Each named move below is a turn or a mirror, shown by a few rows before and after it. Which moves, in which order, take the first row of each later pair to the second? The first pair is answered.
move tazak:
[ 0.11  1.46 -0.62  1.34 -0.02  1.39  0.46  0.12  0.41 -0.36  0.28] |-> [ 0.62 -0.06  0.17  1.98  0.12  0.92 -1.35  0.35 -0.38  0.40  0.07]
[ 2.61 -2.17  0.30  2.58 -1.69 -1.35 -1.80  1.38 -1.14  0.07 -1.58] |-> [ 0.61  2.11 -1.31  1.09 -1.69  0.01  3.23  0.33  1.61 -1.96 -0.95]
[ 0.74 -1.40 -0.22 -1.96 -0.88 -1.27 -0.42 -1.42 -0.53  0.98 -1.11] |-> [ 0.37  0.00 -0.67 -2.40 -0.78 -0.60  1.15 -1.43  0.29  0.08 -1.28]
move nurim:
[-0.39  2.26  0.20 -1.17 -2.95  0.42  0.69  1.53  0.69 -3.49 -1.19] |-> [-0.48  2.25 -0.22  2.86 -0.69  0.42  2.86  1.58  1.31 -0.92  2.09]
[ 4.02 -1.33 -1.59 -0.25 -2.88 -0.93 -1.21  0.32  0.41 -2.13 -3.49] |-> [ 4.01 -1.35 -1.84  4.45 -0.31 -0.75  1.01  0.45  0.85  0.71  0.03]
[ 4.33 -1.76 -1.95  0.06 -2.19 -2.28  0.60 -0.57 -2.08  2.09 -1.41] |-> [ 4.53 -1.60 -1.90  0.53 -1.84 -2.21  0.90 -0.56 -1.93  2.60 -0.80]
move mef:
[ 1.96 -3.40 -1.33 -2.53 -1.28 -2.43 -0.81 -1.20 -2.52  1.86 -2.18] |-> [ 1.37 -3.42  0.06 -2.20 -0.86 -2.07 -2.85 -0.59 -2.78  1.35 -1.88]
[ 1.48  4.74 -0.13  1.39 -2.24 -0.54 -0.03  1.56  1.77 -5.34 -0.24] |-> [ 1.90  4.37 -2.85 -0.09 -1.80 -1.42  3.96  0.23  2.22 -3.48 -1.13]
[ 1.51  1.04  0.74  0.86 -2.96  1.67 -1.30 -1.38 -0.32 -1.13  0.02] |-> [ 1.75  1.36 -0.25  0.58 -3.06  1.27  0.41 -1.70  0.09 -0.85 -0.16]
Now pairs of rows:
Between the rows of a pair lie two moves.
[ 1.32 -1.71 -0.28  3.29  2.38 -1.25  1.55 -0.49 -0.56  4.29  1.99] |-> [-1.00  1.91 -0.54  2.40  2.16  0.35  4.31 -0.82  1.52  1.94  2.81]	mef, tazak
[ 2.05 -0.75  0.19  1.47  0.09 -2.27  0.97 -1.58  0.38  1.25 -2.14] |-> [ 1.19 -0.51 -0.21  0.01  1.04 -1.81  1.38 -1.78  0.83  2.14 -1.97]	tazak, mef
[-2.90  4.38  0.28  2.19  1.78  1.91  3.82 -0.10  3.30 -0.79  3.92] |-> [-3.35  2.89 -0.53  0.21  3.71  1.34  4.09 -0.99  3.21  2.15  4.10]	mef, mef
[-2.52 -1.16  0.18 -2.13  2.20  2.89 -0.07 -0.95 -0.63  2.61  2.34] |-> [-2.79 -0.81  1.91 -1.81  1.23  3.19 -2.65  0.02 -1.31  0.64  2.05]	mef, nurim
[-0.14 -2.70  3.13  2.32  2.36  0.19 -2.22  0.44 -1.89 -0.14  2.13] |-> [-2.10  1.65  0.90  0.29  2.40  1.10  3.90 -0.84  1.10 -1.70  2.51]	tazak, mef
[ 0.48 -1.72  2.26 -0.22 -2.55 -0.52 -5.03  1.45 -1.99 -1.50 -2.23] |-> [-1.42  2.76 -1.23 -3.64 -2.16  0.61  3.11 -0.36  1.53 -2.53 -1.83]	tazak, mef
[-2.43  1.52  1.13 -3.41 -1.26  1.54 -2.54  1.70  0.52 -1.74 -1.38] |-> [-1.01 -0.41  1.65 -2.11 -1.77  0.81 -4.15  2.35 -0.58 -1.32 -1.68]	mef, tazak
[-0.61 -3.05 -1.42  0.95  0.35  0.13 -1.53  1.39 -1.48  2.09  1.14] |-> [-0.33 -1.75 -0.51  2.51 -1.01  0.41 -1.87  2.40 -1.22 -0.72  0.97]	mef, mef
[ 2.12  1.48 -0.64  1.66 -0.33  0.48 -2.98  0.42 -0.59 -3.32  1.66] |-> [ 3.22  0.51 -1.60  2.06 -1.01 -0.38 -2.04  0.22 -1.04 -2.85  1.11]	mef, tazak
[ 0.13 -1.66 -0.87  1.24  2.80 -0.92  0.68 -0.21 -0.20  3.97  1.53] |-> [-0.14 -0.87  1.52  3.34  2.07 -0.25 -2.56  1.31 -0.78  1.48  2.12]	mef, mef
[ 0.47 -1.42 -0.10 -0.52 -0.22 -0.89  1.80 -1.01 -0.89  0.88 -0.55] |-> [-0.05 -2.15  1.21 -0.12  0.56 -0.63 -0.65 -0.64 -1.43  1.13 -0.19]	mef, mef
[-0.62  0.93 -1.57 -4.49 -2.04 -0.42 -0.08 -1.45  0.48  0.18 -1.56] |-> [-0.59 -0.23 -0.73 -4.68 -1.50 -0.69 -2.28 -1.43 -0.27  1.14 -1.56]	mef, tazak
[-0.30 -1.90  1.57  4.91  1.43 -0.89  0.90  1.69 -1.36  1.51  1.05] |-> [-0.98  0.66  0.47  4.52  0.51 -0.29  4.03  1.56  0.13 -0.42  1.26]	mef, tazak
[ 2.30 -2.16 -1.43 -1.15 -1.52 -0.68 -1.97 -0.10 -1.67  1.22 -2.01] |-> [ 0.44  1.91 -2.42 -2.26 -2.06  0.60  1.96 -0.63  0.75 -1.39 -1.42]	mef, tazak
[ 0.21  2.31  0.78 -1.22 -3.90  0.62 -0.77 -2.07  0.74 -4.04  1.28] |-> [ 1.88  0.47  0.57  0.01 -4.82 -0.56 -1.68 -1.53 -0.40 -3.46  0.56]	tazak, mef
[-3.03 -0.59  2.44  0.45  1.68  1.69 -3.51  1.56  0.68 -0.43  1.85] |-> [-3.35  2.00  1.04  0.28  0.48  2.38  0.08  1.23  2.09 -2.60  1.85]	tazak, mef
[-1.32  1.68 -0.10 -1.11  0.56  0.30  1.19 -0.05  1.38  1.39  1.18] |-> [-1.00  0.09  0.83 -0.69  1.12  0.15 -1.38  0.20  0.25  2.78  1.28]	mef, tazak
[-1.72 -0.93  0.45 -0.38  2.55 -1.52 -2.50 -3.43 -1.72  3.85  1.92] |-> [-1.55  0.16  2.47 -0.30  0.65 -1.12 -5.50 -2.20 -2.23  0.51  1.27]	mef, nurim
[-0.95 -1.22 -1.99 -3.84  0.96 -1.09  0.32 -0.15  0.23  1.09 -1.47] |-> [-2.06  0.16 -1.19 -4.33  1.53 -0.24 -0.28  0.11  0.85  0.01 -0.69]	mef, tazak
[-1.59 -0.57  0.19  2.06  0.56  1.25  2.21  0.11  0.44  2.07  2.31] |-> [-1.18 -1.36  0.90  2.56  0.65  0.98  0.47  0.55 -0.10  2.01  2.19]	tazak, mef
[ 0.46  1.67 -1.25 -0.15 -1.50 -1.09  2.51 -2.29  2.62 -0.40 -1.48] |-> [ 1.19 -2.09 -0.51 -0.59  0.28 -1.93 -0.66 -2.52  0.93  2.83 -1.73]	mef, tazak
[-0.53 -1.59 -0.42 -0.27  1.06  0.45  0.47 -1.12 -0.78  2.21  1.36] |-> [-0.81 -0.76  1.20  1.31  0.21  1.16 -1.69 -0.09 -1.25  0.33  1.80]	mef, mef
[-0.98 -2.22 -2.71  1.57  1.66 -0.25  1.72 -0.71 -1.35  2.77  1.97] |-> [-1.42 -2.17 -1.34 -3.32 -0.98 -0.13 -2.08 -0.52 -2.34 -0.47 -1.71]	nurim, mef
[ 1.50 -0.28 -0.76 -0.03  2.27 -2.44  2.94 -0.38 -0.39  1.39  0.84] |-> [ 1.44 -1.38  0.32  0.32  2.97 -2.54  0.18  0.06 -1.15  2.24  1.17]	tazak, mef
[ 0.94  0.99 -0.55  0.85 -1.83 -0.08  1.80  0.33 -0.19 -2.12 -2.24] |-> [ 1.95 -0.96 -0.61  1.08 -1.75 -0.62  0.74  0.45 -1.18 -0.62 -2.72]	tazak, mef
[ 0.21  0.55  1.40 -0.65 -1.65  1.14 -1.73  1.40 -1.08 -0.13  0.10] |-> [ 0.92  1.48 -0.11 -0.42 -2.38  0.95  1.13  1.08 -0.47 -0.83 -0.56]	mef, mef
[-0.36 -1.80 -0.50 -4.14 -0.66 -1.09 -1.32 -0.44 -0.92 -0.20 -2.35] |-> [-1.14 -1.00 -0.20 -4.33 -0.25 -0.40 -1.15 -0.60 -0.35 -0.24 -1.93]	tazak, mef
[ 0.84  0.28  1.81  2.80 -4.06  0.21  0.55  0.98  0.32 -3.71 -1.68] |-> [ 2.58 -2.88  0.81  2.72 -3.56 -1.30  0.28  0.52 -0.90 -0.87 -2.39]	mef, tazak
[ 0.61 -1.18 -0.11  1.12  1.90 -0.25  0.49  0.27 -0.20  2.14  0.90] |-> [ 0.47 -0.73  1.14  2.24  1.18  0.23 -0.95  1.15 -0.17  0.71  1.11]	mef, mef
[-0.49  2.36 -2.07  1.77 -1.77  1.28  2.23  1.18 -1.15 -1.93  0.73] |-> [-0.48  1.55 -3.20 -1.37 -1.88  0.77  2.90  0.44 -1.17 -1.34 -0.83]	mef, nurim
[-1.56  0.55 -0.40 -5.31 -0.32  0.71 -0.52 -1.91  0.44 -0.30 -1.14] |-> [-1.57 -0.31  0.89 -4.79  0.13  0.77 -2.81 -1.32 -0.33 -0.28 -1.09]	mef, tazak
[-0.97 -1.17  1.19 -2.70  2.69 -0.37 -2.17 -0.19 -0.24  1.10 -0.85] |-> [-0.52  1.11  2.55 -0.24  0.41  0.19 -2.67  1.22 -0.01 -2.91 -0.53]	mef, mef
[ 2.43 -3.27 -2.33  2.81 -0.14 -2.13  0.69 -0.28 -1.01  2.76  0.36] |-> [ 0.28 -1.39 -3.30  0.00  1.96 -1.24  3.17 -1.43  0.61  3.57  0.91]	tazak, mef
[ 0.17 -1.94  2.47  1.40 -0.42  0.46 -3.05  0.84 -0.80  1.08  0.24] |-> [ 1.13  0.02  1.27  2.65 -3.08  0.26  0.13  1.09  0.01 -1.57 -0.52]	mef, mef
[-1.26 -0.96 -0.76 -1.77  0.77 -1.44 -1.19 -0.58 -0.03  2.18 -0.10] |-> [-2.26  1.74 -0.39 -1.98  0.30 -0.35  0.25 -0.68  1.20  0.05  0.42]	mef, tazak
[-0.65  1.54  2.70 -2.50 -1.05 -0.27 -5.29  1.18 -0.84 -2.23 -0.88] |-> [-1.00  4.23  0.70 -3.27 -1.96  0.15 -0.45  0.56  1.22 -3.85 -1.08]	tazak, mef
[ 1.63 -1.54 -1.22  4.19  2.27 -0.18 -0.08  0.83 -2.89  0.70  1.65] |-> [-0.02  0.93 -2.92  1.78  3.07  0.58  3.74 -0.38 -1.00  0.82  1.88]	tazak, mef
[ 1.22  2.56 -0.72  2.90 -2.10  0.11  2.95  0.68  0.70 -2.63  0.00] |-> [ 0.98  1.82 -2.41 -1.43 -1.94 -0.42  3.56 -0.79  0.70 -1.59 -2.13]	mef, nurim
[-0.54  0.89 -0.62 -2.35  0.73  1.70  1.16 -0.57 -1.66  0.98 -0.54] |-> [-0.20 -0.40  0.69 -1.12  0.65  1.55 -1.75  0.31 -2.68  0.85 -0.62]	tazak, mef
[-0.95 -0.30  1.50 -0.33  1.49  0.60 -2.88  0.06  0.43 -0.13  0.27] |-> [-1.12  1.56  1.30  0.24  0.17  0.84 -1.33  0.32  1.32 -2.62  0.21]	mef, tazak
[ 1.10 -0.86 -0.33 -0.32 -0.39 -0.78 -2.81  1.45 -0.55 -1.19 -1.07] |-> [-0.15  1.37 -1.78 -2.24 -0.08 -0.18  0.99  0.52  1.15 -1.47 -0.93]	tazak, mef
[ 0.34 -0.38 -2.30  1.63 -0.26  0.28  3.61  0.06  1.07  0.49  1.29] |-> [ 0.42 -2.74 -1.73  1.08  0.88 -0.04  1.38 -0.29  0.07  2.91  1.37]	mef, tazak
[-1.26  0.52  0.63  3.82  0.16  1.00  0.53  1.04  0.58 -2.35 -1.32] |-> [-0.25  0.07 -0.28  3.98 -0.05  0.56  1.52  0.75  0.67 -1.97 -1.92]	tazak, mef
[-2.68  1.33  0.58 -0.63  3.39  1.55 -1.04 -0.22  0.86  1.37  2.64] |-> [-2.25  2.99  1.48  1.46  1.57  1.83 -0.84  0.65  0.91 -1.72  2.73]	mef, mef
[ 0.83  2.68 -1.07  5.13 -1.47 -0.72  4.84  0.84  0.73 -2.57  1.44] |-> [ 0.75  1.80 -3.08 -2.09 -3.03 -1.53  4.85 -0.72  0.36 -2.69 -2.80]	nurim, mef
[-0.72  0.05 -1.68  1.06  2.08 -0.23  1.99 -0.60  0.28  3.49  1.71] |-> [-0.93 -0.96  0.16  2.17  2.28  0.01 -0.96  0.01 -0.58  3.58  2.17]	tazak, mef
[ 0.85  2.55  0.11  1.59 -4.59  0.59  2.57 -1.23  0.40 -5.25 -2.88] |-> [ 3.40 -1.24  0.27  2.82 -4.94 -0.93  0.38 -1.00 -1.70 -3.03 -3.97]	tazak, mef
[-0.76 -0.39 -1.39 -3.17 -0.83 -0.59  1.63 -0.72 -0.04 -0.27 -1.43] |-> [ 0.08 -2.31  0.37 -1.82 -0.49 -1.06 -1.91 -0.01 -1.51  0.33 -1.33]	tazak, mef
[-0.87  2.87  1.38 -0.80 -1.80  1.58 -0.14  1.05  0.60 -4.19 -0.25] |-> [ 1.89 -2.17  1.56  0.26 -1.50 -0.50 -3.81  1.02 -2.34 -0.74 -1.38]	mef, tazak
[-1.27  1.51  1.15 -1.47 -2.64  0.17 -0.67  0.04 -0.44 -1.58  0.34] |-> [-0.11 -0.58  1.49 -0.77 -2.52 -0.72 -2.03  0.23 -1.64 -0.37 -0.24]	mef, tazak
[-0.34 -1.34  1.26  2.94  0.38  0.24 -4.20  2.90 -1.62  0.44  0.34] |-> [ 1.04  1.13 -0.87  4.21 -2.50 -0.15  0.88  2.59 -0.37 -2.35 -0.58]	mef, mef
[-0.05  1.60 -1.15  2.56 -0.76 -0.30  2.69  0.44  0.58 -1.48  0.82] |-> [ 1.40 -2.29 -0.92  2.43  0.39 -1.48 -0.12  0.19 -1.14  2.06  0.36]	mef, tazak
[-2.08  2.79  0.55 -0.54 -0.18  2.00  0.35  0.43  1.19 -3.43  0.61] |-> [ 0.45 -2.40  1.41  0.85 -0.01  0.03 -4.22  0.79 -1.66 -0.08 -0.57]	mef, tazak
[ 0.58  1.21 -0.66  1.76 -1.15 -0.62  1.99  1.04 -0.17 -0.48  0.82] |-> [ 1.34 -0.31 -0.54  2.15 -0.95 -1.16  0.85  1.06 -0.69  0.60  0.39]	tazak, mef
[ 2.16  1.26 -2.03 -1.36 -1.91 -0.57  2.22 -0.97 -1.32 -2.16 -2.80] |-> [ 2.45 -1.58 -2.06 -2.05 -0.26 -1.07  0.56 -1.36 -2.45  1.03 -3.03]	mef, tazak
[ 0.14  0.09  1.36 -0.27 -0.55  0.00 -4.84  1.09 -2.61  0.78 -1.63] |-> [-1.92  4.36 -1.20 -2.99 -0.30  1.00  1.48 -0.32  0.57 -0.88 -1.30]	tazak, mef
